One vector is turned by the same rotation once a step. Each row is the vector after some number of steps, and that number follows the row.
The counts run from 0 to 500.
[141 158 166 200 108 121 164 112 112 126 149 130 117 119 182 108 135 150
  96 146  62 114 147 172 105 157 172 126 192 126 130 151 156 133 128  86
 104 134 101 115  94 105 117 125 133 147 112  92 155 107 113 149 136 141
 117 128 109  77 115 140 172 101 112 126  96 123 113  97 113 172  91  94
 120 119] | 320
[ 98 144 116 101 160 159 109 118 128 126 206 108 115 138 105 109 168 107
 109 111 177 127  94 125 123 183 138  86 117 109 165 158 135 143 119 180
 142 167 154 134 133 155  78 105 133 123 130 124  97 171 102  91 111  85
 116 154 162 137 163 122 135 116 132 126 135  63 123 125 135 133 124 160
  98 155] | 12
[137 156 173 104 178 141 131 134  87 137 128 156 143 127 117  63 130 152
 121 143  98 127 143 151  96 104 146 136 115 147  76 123 126 143 187 106
 101 139 122 139 133 114 111 134 151 188 138 116 131 125 136 162 105 134
 122 128  99 123  53 113 103  67 129 141 106 175 144 103 116 147  90 129
 127 147] | 308
[103 154 166 189 118 126 157 105 110 125 132 142  86 138 150 104 131 157
  95 139  91 114 157 140  80 155 164 111 170 148 137 155 152 137 162  90
  96 139 118 131 125  93 105 130 120 153 112 107 157 123 134 128 156 139
 153 148 117  58  83 132 155  94 113 143  99 107  91  99 123 163  79  80
 115 113] | 319
[137 183 152 122 139 148 121 139  95 118 179 139 140 103 170  73  94 147
  92 160  71 103  97 173 101 164 185 122 130 131 116 140 132 132 127 108
 143 141 132 125 110 153  78 107 143 123  82 113 110 130  95 134  75 115
 100 113  93 152 129  98 138  56 115 101 102 134 118 103 131 140 100 123
 108 137] | 325
[114  85 134 145 118 108 188 109 153 110 133 102 101  93  87 139 155 145
 145 124 184 133 109 127 134 141 154 110 128 110 104  91 192 128 130 133
  59 132 106  79 106 119 155 143 138 140 104 123 155  94 138 140 148 166
 130 115 118  98 111 145 118 172 179 107 170  91  92  88  84 148 117 108
 150 102] | 35
[140 141 112 161 138 143  96 130 110  95  93 143 144 134 159 164 131 155
 101 153 101 128 192  99 138  97  83 140 155 147 149 159 127 158 112 108
 171 129 153 166 134 119 108 111  65 137 124 126 121 118 157 137 130  80
 152 133 168 109 138 107 145 111  92 150  82 145 154 188 155 101 133 109
 122 106] | 300
[146 108 129 160 125 118 171  91 132  91 141  71 109 122 140 170 186 162
 116  91 120 115 129 105 111 131 114 136 177 100 142 109 186 165  82 111
 136 114 106 128 114 114 119 112 129 145 125  87 143  91 164 142 158 116
 155 124 158  67 152 153 138 161 108 126 137 135 106 120 131 128 138 120
 118 112] | 498
[141 113 119 148 100  76 111 122 165 150  86 143 135 190 116 157  72 139
 125  65  93 117 123  96 132  68  88 167 163 111 163 137 116 156 157 118
 166  93 118 128 152 109 138 150 113  95 126 123 169 132 147 164 164 149
 128 124  87 130 121 106 131 140 109 102 114 124  97 142 153 140 135 115
 126 143] | 424
[177 157 120 116 137 139 128 102  88 118 137 117 160 110 165 105 143 107
  96 175  85 164 140 129 129 130 109  97 134 106 121  95 136  98 105 110
 131 131 128 135  81 145  95  99 159 149 103 110  81  79 115 177  90  96
 106 140 148 143 144  91 114 103 116 114 110 183 183 141 136 102 159 143
 125 129] | 144
[ 96 109 122 136 139 129 110 145 143 113  95 135 112 141  99 149 106 132
 140 101 183 107 181  81 121 106 131 171 114 187 155 166 121 119 135 107
 148 114 104 122 183  92 152 130  76 155 158 158 141 189 154 109 171 163
 158 136 141 103  94 166 125 148 146 162 104 105 111 136 150 128  86  91
 150 126] | 436
[140 166 169 162 127 141 154 130 138  85 129 144 126 127 138 140 153 163
 116  87 130 124 123 162 107 176 147 146 114 122 154 195 141 179  82  86
 136 171 110 122 129 129  86 122 103 152 149  85 144 149 131 134 116  92
 150  91  85 137 176 109 141 106  87 109 128  77 136 160 182 124 112 111
 112 105] | 331
[107 105  62 125 177 167 112 165 121 120 140 114 112 101 131 160 157 164
 154 113 141 103 145 125 164 115 138 154 131 128 124 155 145 185  84 176
 179 158 121 156 131 157 136  79 107  99 135 122 107 175 129  77 139 101
 133  93 136 131 168 166 130 114 151 110 124  82 101 126 148 153 135 148
 140 130] | 193
[ 80  89 110 103 174 104 123 160 150 195 181 127 150 128 127 116  84  84
 130  86 129  89  88 117 159 105 146 122 142 146 108 103 114 147 160 179
 137 109 145 159 138 127 157 151 136  94 117 122 141 155 136 129 115 139
  85 136 142 130  92 158 124 121 124 123  96 143  80 102 107 184 117 158
 132 149] | 414
[103 131 144 104 160 162 169 103  90 122 183 113 138 105 134  85 158 130
  99 165 129 129 145 138 102 170 142  85 127 120 104  87 173 134 162 129
  91 117 138 124 113 108 116 133 153 175  98 111 125  94 144 138 115 125
 119 141 155 105  79 131 105 130 146 154 115 162 141  68  82 157 116 145
 128 126] | 158
[156 101 145 118 104  82 149 114 194  97 104 128 150 104 132 168 134 135
 131  74 191 136 111 117 158 107  94 159 105 146 105 141 113 120  87  71
 111 107 120 128 131 107 129 138 113 164 137 118 164 114 181 189 150 109
 156 112 124 126 139 110 111 189 100 116 143 135 132 168 156  99 129 110
 138  96] | 272
[162 104 114 170  87  70 119 133 169 121  76 135 142 161 153 176  83 157
 124  77  91 108 129 116 148  84  86 178 157 115 136 123 104 144 121 112
 153  91 108 126 143 105 148 151 110  92 116 117 179 115 139 162 163 119
 136 107 100 119 145 117 134 148  94 101 108 131  93 160 158 116 130 106
 130 126] | 423
[123  97 104 146 125 110 170  93 138  92 140  70  80 152 114 156 197 140
 106  86 121 142 127  90 111 131 101 123 169  85 151 117 206 157 114 143
 151 115 110 130 119 121 104 134 133 143 118  86 134  86 152 128 183 124
 146 141 159  69 132 136 119 159 117 121 120 131 118  97  98 150 134 127
 121 152] | 499
[ 88 155 158  92 155 141 157 126 109 147 221 128 138  96 146  66 150  66
 114 151 148 134 114 133  99 158 160  83 134 151 125 122 141  81 145 106
  97 141 115 146 115 129  91 126 156 179 118 116  94 149 115 140 105 140
 104 168 175 117  83 147 111 105 140 151 123 127 146  94 113 145 102 131
 114 129] | 474
[129 133 137  74 146 155 156 124 119  76 178 100 147  74 146 126 164 158
 116 116 163 130 104 148 114 166 134 114  85 113 119 128 149 167  64 117
 177 119 126 138 122 142  94 108 142 182 134  91  96 117 142 132 103  74
 118 111 146 158 181 120 102 128  96 112 123 148 156 136 127 140 142 165
 117 116] | 492
[ 92 132 104 100 123 152  99 143 166 145 118 148 127 116 111 109 147 134
 132 172 158 135 111 158 163 155  92  95  91 142 101 121 104 119 151 189
  95 141 217 150 147 132 106 149 166 107 117 155 140 170 118  85 109  78
 128 152 145 174 131 101 140 117 133 121 150 109 111 166 121 111 170 118
 123 115] | 388
[130 152 170 121  71 149 105 134 121 103 127 144 159 124 162 159  94 122
  91 146 184 115 121 154 128 192 127 112  86 150 148 122  77 128 122 144
 129 112 168  90 144 107 113 172 100 129 126 157 153 143 122  95  96 128
 125 147 125 138 158 151 140 143 107 151 141  79 150 152 133 100 154 112
 103  82] | 239
[132 135 123 150 111  56 101 115 180 163 105 127  97 179 103 134 115  87
 138  61 122 120 105  89 121  95 118 168 170 128 167 175 115  89 132  95
 138 129  90 123 145 126 120 135 127 114 138 140 136 172 120 170 167 146
 127 147 126 131 109  93 137 140  94  97 123  95 110 145 191 115 110 104
 110 167] | 108
[144 153 137 120 140 143 117 108 130 106 103 120 132 142 126 137 221 136
 124 127 147 172 147 122 128 138  56 139 130 134 139 153 132 138  91 125
 136 159 145 168 131 132  81 133 121 180 164  95 107 126 155 120 136  52
 168 140 153 130 153 107 129 126  78 133 134 138 175 178 161  85 150 144
 116 141] | 150
[141 165 165 146  94  86 170  71 156 121 145 126 106 156  93  76 126 142
  92 121 122 142 107 129  82 168 134  95 126 106 149 108 150 107 173  74
  93 121 135 111 108 105  66 141 152 167  91 106 161  94 126 186 127 113
 139 154 111 118 108  72 126 107 100 110 142 117 121 105 124 123 107 116
 105 130] | 485
[ 94 153 134  91 191 178  91 160  97 136 157 142 132 115 141 104 164 127
 144 140 142 119 149 129 112 119 130 141 113 166 128 179 133 165 133 142
 152 170 128 171 149 131 108 115 117 174 168 117  85 179 128  81 142  96
 120 142 159 131  87 143 126  77 122 166  87 138 151 128 151 148 105 164
 113 153] | 312
[120 127 128 118  91 130 114 148 110 124 166 108 160  89 198 147  55 110
 108 113  98  73 111 115 140 123 175 170 135 147 137 136  81  99  89 125
 208  92  99 126 153 102 143 100 119 119 112 125 108 154 105 113 115 139
  91 111 158 133 152 158 130 119 102 117  99 153 121 109 151 119 123 126
 111 136] | 101
[111 107 110 153 111 155 150 108 138 133  93 123  88 133  98 140 174 133
 122 164 179 151 157 111 144 146  83 112 145 134 125 112 149 126 149 181
  67 156 158 106 140 110 132 147 116 137 143 158 155 125 124  80 171 147
 175 166 161  79 117 159 133 180 161 174 150  90 125 132  98 118 151  96
 123 128] | 377
[128 118 137 147 153 140 114 144 106 158 102 155 101 145  99 137 124  76
 138 136 127 156 145 130 110 102 131 121 141 116 140 117 150 149 171 156
  74 178  94  91 117 123 170 160 119 117 161 144 118 117 110 117 146 211
 119 152  90 109  90 160 125 129 208 153 116  98 132 100  96 157 127 129
 142 124] | 216
[109 137 133  92 160 156 151 117  72 113 186  97 105 150  94 114 104 133
 104 103 123 111 127 108  83 139 154 103 133  86 167 115 174 159 146 147
 190 115  99  98 137 145 109 127 119 117 122 113  86 126 110 128 126 176
  92 135 134 122 139 152 106 105 169 130 103 114 138  59 107 167 118 161
 125 143] | 339
[161 147 138 170 140 125 133 117 101 132  99 148 140 163 150 130 143 163
 113 132  32 134 153 134 104  74 103 155 175 119 121 128 134 155 147  61
 118 142 102 147 115 110 117 158 142 157 151  80 139  75 144 175 136 117
 139 122  93 105  95  99 132 106 109 116  94 185 157 130 150 129 126 132
 139 131] | 305
[104 108 109  80 119 154  80 152 110 130 113 106 144 156 124 152 114 149
 107 128 132  97 121 115 136 124  95 137 107 132  91 103  94 155 151 200
 180 102 179 151 176 108 118 164 153 115 132 129 132 141 138  54 137 115
 120 136 160 138 117 146 113 125 108 146 130 135 116 131 120 121 170 152
 116 166] | 403
[112 108 100  65 137 108 110 118 187 119 116 121 135 151  80 143 124 131
 136  86 190 118 106  87 155 102  85 144  91 145 134 136 108 113 109 127
 167  97 171 152 157 136 118 130 123 133 127 149 122 166 170 138 149  86
 131 135 163 180 135  88 108 131  83 115 148 124 124 177 151  95 136 139
 117 145] | 269
[123 134 146 138 134 153 162 130 113  57 118 116 126 139 118 148 124 232
 100 127 156 104 142 145 116 172 144 124 101 135 114 129 176 196 129 133
 161 111 163 111 143 128  90 128  97 140  92 116 174 119 153 109 127 104
 152  93 113 119 173 143 128 137 105 124 131  93  88 142 129 131 134 114
 131 105] | 180
[143  96 146 160 118 109 128 150 127 150 123 131 169 130 168 171 156  97
 110 116  99 138 108 146 158 112 107 123 160 103 111  76 139 178 129 150
  93 122 138 110  90 106 132 206 148 117 156  89 151  57 148 155 116 137
 109 118 108  96 123 135 140 169 127 132 123 144 150 144 107 165 175 139
 134 113] | 396
